In the data rows, the value 128 means zero.
Here are some points, one per row:
[111 124 131 120  48 100 163 105 109 113 151  67 120 190 151 191 129 110 110 170 139  87 107 135 179 112 140 141 169 102  85  80 147 102 104 172 145 112 115 114 100 169 107 152 104 139 107 137]
[ 87 102 142 186 101 101 131 162 139  93 147 102 147 122  96 102 142 120 134 155  64 115  79  54 102 122 106  97  58 128 101 112 113 118 155  98 106 158 132 116 147 162 122 106  88 140  58 121]
[116 141 160 121 145 181 136 142 125  90 136 140  77 205 107  99 148 158 140  76 136 128 142 105  96 131 115 107 141  94 167 143 119 118 139 141 198 166 112 135  89 118 155 139  68 169 116 161]
[134 111 132 107  79 174 111  94 179 187 146 176 180 150 166 154 123 155 164 125  95 154 152 102 109 133  65  86 131 118 134  90 153 159 107 113 165 185 116 128 144 118 105 117 150 205 139  95]
[167 158 180 134 113 124 113 192  98 169 150 170 110 135 116 152 125 135 101 135 148  96 158 192 172 135 149 173  85 121 125 103 116 148 171  63 174 184 195 151 109 120 114 125 131 138 122 118]
[129 120  81 137 149  98 142 106 168 158 114 145 136 131 173 116 153 180 157 206 164 100  90 159 116 129 175  78 128 158 144 163 133 160 142 143 161 120 157 128 185 117 168  99 138 141  67 170]
[121 127 161 143 126 137 158  94 128 131 120 116 111 191  64 133 115 175 148 136 166 153 178 153 132 106 154 166  98 156 127 162 105 147 163 107 100  62  60  98 137  84 118  78 160 177 100 105]
[111 118 114 155  98 147 123  86  74 148 104 133  81 122 135  96 201 148 175 106 112 107  95 123 107  99  78 161 167 166  64 163 104 120 107 103 115 102 181  67 109  66 122 148 107  91 149  76]
[134 166 128 131 136 159 118 101 164 152 108 142 113 140 137 133  91  53 129 111 121 142  39 129 147  56 150 143  92 188 122 119 159 103 115 126 146 151 104 149 114 194 180  73 156 131 157  97]
[130 199 118 198 192 180 143 172 105 109 136 121 181 119 157 176 166  99  78 141 146 106 186  99 141 123 106 154 181 132 123 178 113 133 128 102 137 156 109 128 154 158  87  79 130 113 116  82]
[189 148 179 103 151 122 138 120 137 113  90  71 168 159  71 123 141 133 163 157 139  75  71 105 144 169 170  85 141 146 133 143 126 121 142 115 153 143 106 166 156 120  63 160 105  99 208 108]
[105 115 171 109 131 125 123 140  94 161 131 174 186 122 131 103  73 130 143 136 102 184 114  91 149 110 190 148 166 196 167 146 126 139 154 212 107 192 119  71 101 104  93 139 116 108  98 125]
[134 131  81 171  84 128 131  86 128 176  98 169 113 163 120  95 132  97  49 111 114 114 112 131 119 145 112 135 110  70 155 184 117 136 169 178 107 145 129 128 146 119  76  71 128  88 190 189]
[166 111 171 162 146 151 224 139 139 178 120 161  83 105 199  94  82 115 148 150  70 115 114 119 148 157 135 113 133 123 155 114  69  83  79  74  99 100 104 158 114 127 123 137 109 147 111 147]
[112 125 109  62  93 130 120 134 155 112 154 153  66  96 101 144 115 115 125  96  97  59 142 153 117  53 135  30 138 132 161 148 109 110 128  99 107 120 114 110 130 131  91  82 106  95  73  73]
[148 136 125 131 152 114 134  75 181 139 135  84 123 121 116 160 176 103  84 100  52 185 165 108  89  89 174 143 165 156 137  87  98 163 120 124 165  93 161 159  93 125  85 130 128 111  80 179]
[101  91 138 162 107 103  77 161 173 101  64 139 106 151 155 106  65  66 129 130 140 151 178 132 120 117 131 127 124 142 101 151 167 154 179 101 118  95 152 118 138 156  99 179  84 151 133 134]
[ 45 107 152 131 156 144 151 113 134 127 170 154 158 157 151 147 156 152 143  92 137 169 133 181 132 126 119 134  46 108 100 156  70 129  83 167 140 101  90 155 145 156 102 164 114  99 164 120]
[ 68 141 126  94 122 136 140 135 132 107 140 183 163 125 103 218 153  70 157 138 137 109  65 120 139 170 138 164 157 120 139 157 134 144 111 116  95 101 171 142 121  73 156 114  92 189 132 171]
[ 98 148 126 176 132 102 100 124 101 160 133  93  90 151 143 138  52 154  90 111 146 150 126 126 162 158 148  71 172 106  83 139 141 194  56 107 114 145 100 149 144  85 124 118 123 127 120 108]
[129 106 188  96  79 147 111  59 102 100 122  86 132  80 142  97  87 113 149 143 133  87 148 125 122 150  97 172  96 108 105 157  72 205 137 172 137 151 136 200 107 122 137  95 143  83 103 124]
[103 129 136 109 149 136  99 105 139 100 190 106 143 127 100  80  94 135 119 131 156 119 162 152 182  76  93 115 176 149 126 124  82 111 117 105 106 176 152 112 162 143 196 126 116 121 173 212]
[135 109 101 121 118 125 192 180 119  91  93 108 166 107 146 173  87 149 135 107  93  63 144 111 131  81 109 163 107 101 164 165 190 155 116 125 128 145  75 132  99  80 154 147 180  98 139 165]
[183  32  46 134 107 221 109 120 111  65 154 102 156 172 133 119  86 135 132 122 129 152 125 142 110 170 169 141 147 140 132 154 107  99 106  84 120 117 153 125 126 164 125 107 144 133 139 122]
[113 169  60 117 124  77 157  93  63 130 120 137 143 129 126 161 114 160 116 124 100  82 183 125  54 151 173 116 107 156  91  98  96 105 161 143 106 171 117 117 104 159 161 144 104 181 188 127]
[133 144 137 109  94 118 134 194 173  95 149  97  85  71 150  94 143 142 110 143 119 157 140 117  94  91 180 163 139 134  86 168 123 126  94 143 163 142 120 164 184  84 140 119 132 190 205 124]
[ 81  87  83 166 181 123 122 125 173  94 104 150 101 120 165 124 155 154 179 127 150 108 128 121 187 102 159 126 138 113 110  77 126  85 174 152 139 172 164 161  80 104  85 123 187 115 129 116]
[191 123 166 108 140 108 147 184 136 151  94 117 202 136 119 121 110 183 116 107 133 124 129 133 142  78 116 124 116  72  83 113 124  99  99 160 146  69 200  80 120 127 134  63  97 126 136 137]
[135 131  64  70 127 130 109 204 125 125 125 146 147 167 153  93 150  96 137  91 119 149 116 138 118 177 143 107 117 140  77  68 103 187 143 110 117 102  72 129 128  84 158 102 114  54 118 131]
[ 98 157  84 139 118 105  69 172  77 156 133  85 110 137 119  87 137  85 171 153 116 116 166 122 167 161  83 112  98 167 182 150 103 100 102 185 190  50 124 127  87 116 127 101 167 171 140 138]
[103 108 160 129 134 105 154 143 188 217 139  66 179 162 153 115 152  93 153 110 121  99 159 161  91 123  93 125 161 159 131 139 147  95 192 104  90 135 124 158 126 135 155 156 158 118 130 128]
[142  62 139 136 156  91  80  82 147 122  97 152 156  75  92 134 137  91  79  68  89  69 131 111 183 139 141 122 119 128 147  91  79 129 104 119 126 118 109 101 180 119 135 157 149 195 121 104]
[181 138 133 170 154 110  48 135 149 129 172 203 132 154 111 133 145 115 152 210  98  84 134 146  91 103 134 177 149  92 127 128 128 142  85 134 144 112  75 103 118 146 161 185 128  78 132 132]
[148 133 135  80 182 120  84  96  80 136 122 165 122 123 171 154  98 145 119 148 164 126 120  46 116  76  98 131 145  90 106 113 133 128 192 125 108  42 119 177 123 148 143 120 114 152 139 112]
[136  79 100 117 170 110 147 106  92 121  85 126 139  95  89  91 174 119 110 178  70 174 147 192 153 107  99 112 120 130 121 125 204 141 101 112 113 158 106 177  84 140 118 105  65 154 120 114]
[162 176 117 139 135 165 118  78 136 142 136  82 121 149 127 100 163  71 118 108 174 134 146  89 140 117 158 110  55  84 115 146 158 113  84 136  79 158 155 101  91  65 171 163 136 136 103 126]
[162 159  78  89 136  60 143 142  87 126 137 139 136 148 137  87 139 135 112  90 161 155  48 139 131  96  81 167 135 111 122 174 105 146 123  91 155 159 127 119 149 166  73 193 166 164  60 140]
[143  53 128 137 141 119 117 152 140 154 195  90  70 106 110 137 152 150  81 122 188 135  82  95 129 156 100 160 128 138 137  93 124 133 154 134 118 146  69 105 104  96 124  92 115 130 154 140]
[121 145 131 147 120  13 154  90 148  73 162 148 137 156 150  82 119 134 143  85 151 149 140 119 113 177 122 176 146 121 198 103 147 110 101 118 138 127 148 139 140 117 175  83 112  87 133  60]
[165  99 174 141 181 101 118 139  98 105 214 131 116 124 140 147 103 107 147 107 126 112 112 164  61 150 115  78 114 167 121 147 194 140 116 172  91 124 178 126 116 137  76 118 163 152 133 143]
[ 86 151 189 105 110 136  89  96 130  72  97 137 159 121 170 116 127 151  13 174 134 153  98 160 102 153 107  90 112 145 125 125 130  54 130  88 142 109 106 107  82  68 133 134 170 108 130 136]
[160 149 114 165  79 130 125 119 158 112 131 124 158  42 181 128 179 133 170 102 218 141 144 146 147 118 143 107 112 153 178 105 141 171 129 121 107  97 101  97  91 172  96 143  70 141 135 156]
[ 87 173 140 145 140 148 144 127 108 112  73  99 123  92  73 121  87 107 185 127 145 135  79 175  55 123 127 127 173  58 131  51 111 159 129 119 127 131 118  90 123 144 109 110 165 144 140 151]
[112 185  93  71 133 167 111 129 158 144 159 138 136  95  99  73 106 153 131 139 130  97 161 118 130 188 129 195 127 105  89 100 186  71 110 126 102 114 117 134 144 145  59 131 128 130  76 135]
[170 162  84 121 129 104 196 116 178 105 162 156 112  99  78 169 105 106 151 177 115 209 141 122 171 176  85  91 135  93 106 158 102 133 189 140 136 114 146  93  96 129 149 162 145 111 153  94]
[124 121 162 125 107 139 100 120  61 126 173  97 121 105 167 121 176 125 162 101  67 184 134 141 166 134 182 118 154  52 135 147 163  94 198  95 141 127 100 100 189 142 171 119 147 113 146 137]
[144 105 158 143 130 162 201 125 118 122  98 182 106 101 120 100 151  84 101 107 171 100 154 131 133 162 121 107 153 177  75 109 177 127 138 197 162 128 117 110 175 155 169 147 150 119 100 136]
[155 155 159 111 149 148  94 155 164 106  53 101  72 161 169 161 169 183 122 129  83 143 122 160 148 170  98 143 136 146 154 127 117 158 125 191  42 164 148 105 142 177 152 133 150 157 114 112]
[ 81 117 153 104 111 116 125 152 135 162 109 154 127 116  78 124 151 188 116 124 141 124 136  68 137 160 161 122 134 129 123 175 156 164  84  75 131 107 160 127  69 230 158 141 183  96 150 136]
[134  91 127  89 105 102 137 160  85 139  76 136 107 134 102 171 144  86 138 183 196 184 182  98  93 104 127 116 116 114 164  95  93  71  68 123  93 170 141 144 177 126 107 144 154  87 133 131]
[115 145 112 104 163 131 135  99 116 130 114 104  82 123 133 192 104 148 162 137 103 132 136 103 140 140  99 159  66 163 144  97 168 130 128  96 168 121 155  78 190 122 110 131  98  69 147 180]
[159 159 125 202  75 144  90 145 115 116 106 162 136 106  81 165 119 191 152  87 121 165 108 139 135 110 110 109 138 175 121 118 146  74 147 171 102 111 131 229 152 109 145 151 121 100  96 151]
[121 110 102 117 148 145 104 140 137 187 104  77 134  74 119 185  83 133 102 116 154 130 101 154  92 164 136 150 125 104 153 164 118  79 146 146 176 135 133 124 117 127 167 170  78 109  95  74]
[ 94 132 109 125 124 198 168 149 103 121 167 115 137 149 116  77 133 145  63 155 117 125 110 131 130  94 137 127 117 131 206  72 142 196 141 140 117  78 189 151 159 111 148 187 127 132 165  72]
Along one direction, these points spread out more than along any other. Take the direction at right angles to it along which they spread out most. Go by this last direction. For each point below, how far along it does it lie, from 0 to 99? 50 is the average, and the first point above lies past it. One standard deviation of the points above along it is 16.
[124 121 162 125 107 139 100 120  61 126 173  97 121 105 167 121 176 125 162 101  67 184 134 141 166 134 182 118 154  52 135 147 163  94 198  95 141 127 100 100 189 142 171 119 147 113 146 137] -> 37
[189 148 179 103 151 122 138 120 137 113  90  71 168 159  71 123 141 133 163 157 139  75  71 105 144 169 170  85 141 146 133 143 126 121 142 115 153 143 106 166 156 120  63 160 105  99 208 108] -> 70
[134 111 132 107  79 174 111  94 179 187 146 176 180 150 166 154 123 155 164 125  95 154 152 102 109 133  65  86 131 118 134  90 153 159 107 113 165 185 116 128 144 118 105 117 150 205 139  95] -> 38
[134  91 127  89 105 102 137 160  85 139  76 136 107 134 102 171 144  86 138 183 196 184 182  98  93 104 127 116 116 114 164  95  93  71  68 123  93 170 141 144 177 126 107 144 154  87 133 131] -> 71
[159 159 125 202  75 144  90 145 115 116 106 162 136 106  81 165 119 191 152  87 121 165 108 139 135 110 110 109 138 175 121 118 146  74 147 171 102 111 131 229 152 109 145 151 121 100  96 151] -> 52
[191 123 166 108 140 108 147 184 136 151  94 117 202 136 119 121 110 183 116 107 133 124 129 133 142  78 116 124 116  72  83 113 124  99  99 160 146  69 200  80 120 127 134  63  97 126 136 137] -> 72
[ 98 148 126 176 132 102 100 124 101 160 133  93  90 151 143 138  52 154  90 111 146 150 126 126 162 158 148  71 172 106  83 139 141 194  56 107 114 145 100 149 144  85 124 118 123 127 120 108] -> 35
[ 87 102 142 186 101 101 131 162 139  93 147 102 147 122  96 102 142 120 134 155  64 115  79  54 102 122 106  97  58 128 101 112 113 118 155  98 106 158 132 116 147 162 122 106  88 140  58 121] -> 32
[ 98 157  84 139 118 105  69 172  77 156 133  85 110 137 119  87 137  85 171 153 116 116 166 122 167 161  83 112  98 167 182 150 103 100 102 185 190  50 124 127  87 116 127 101 167 171 140 138] -> 43
[167 158 180 134 113 124 113 192  98 169 150 170 110 135 116 152 125 135 101 135 148  96 158 192 172 135 149 173  85 121 125 103 116 148 171  63 174 184 195 151 109 120 114 125 131 138 122 118] -> 74
[183  32  46 134 107 221 109 120 111  65 154 102 156 172 133 119  86 135 132 122 129 152 125 142 110 170 169 141 147 140 132 154 107  99 106  84 120 117 153 125 126 164 125 107 144 133 139 122] -> 34
[113 169  60 117 124  77 157  93  63 130 120 137 143 129 126 161 114 160 116 124 100  82 183 125  54 151 173 116 107 156  91  98  96 105 161 143 106 171 117 117 104 159 161 144 104 181 188 127] -> 68
[144 105 158 143 130 162 201 125 118 122  98 182 106 101 120 100 151  84 101 107 171 100 154 131 133 162 121 107 153 177  75 109 177 127 138 197 162 128 117 110 175 155 169 147 150 119 100 136] -> 50
[148 133 135  80 182 120  84  96  80 136 122 165 122 123 171 154  98 145 119 148 164 126 120  46 116  76  98 131 145  90 106 113 133 128 192 125 108  42 119 177 123 148 143 120 114 152 139 112] -> 69
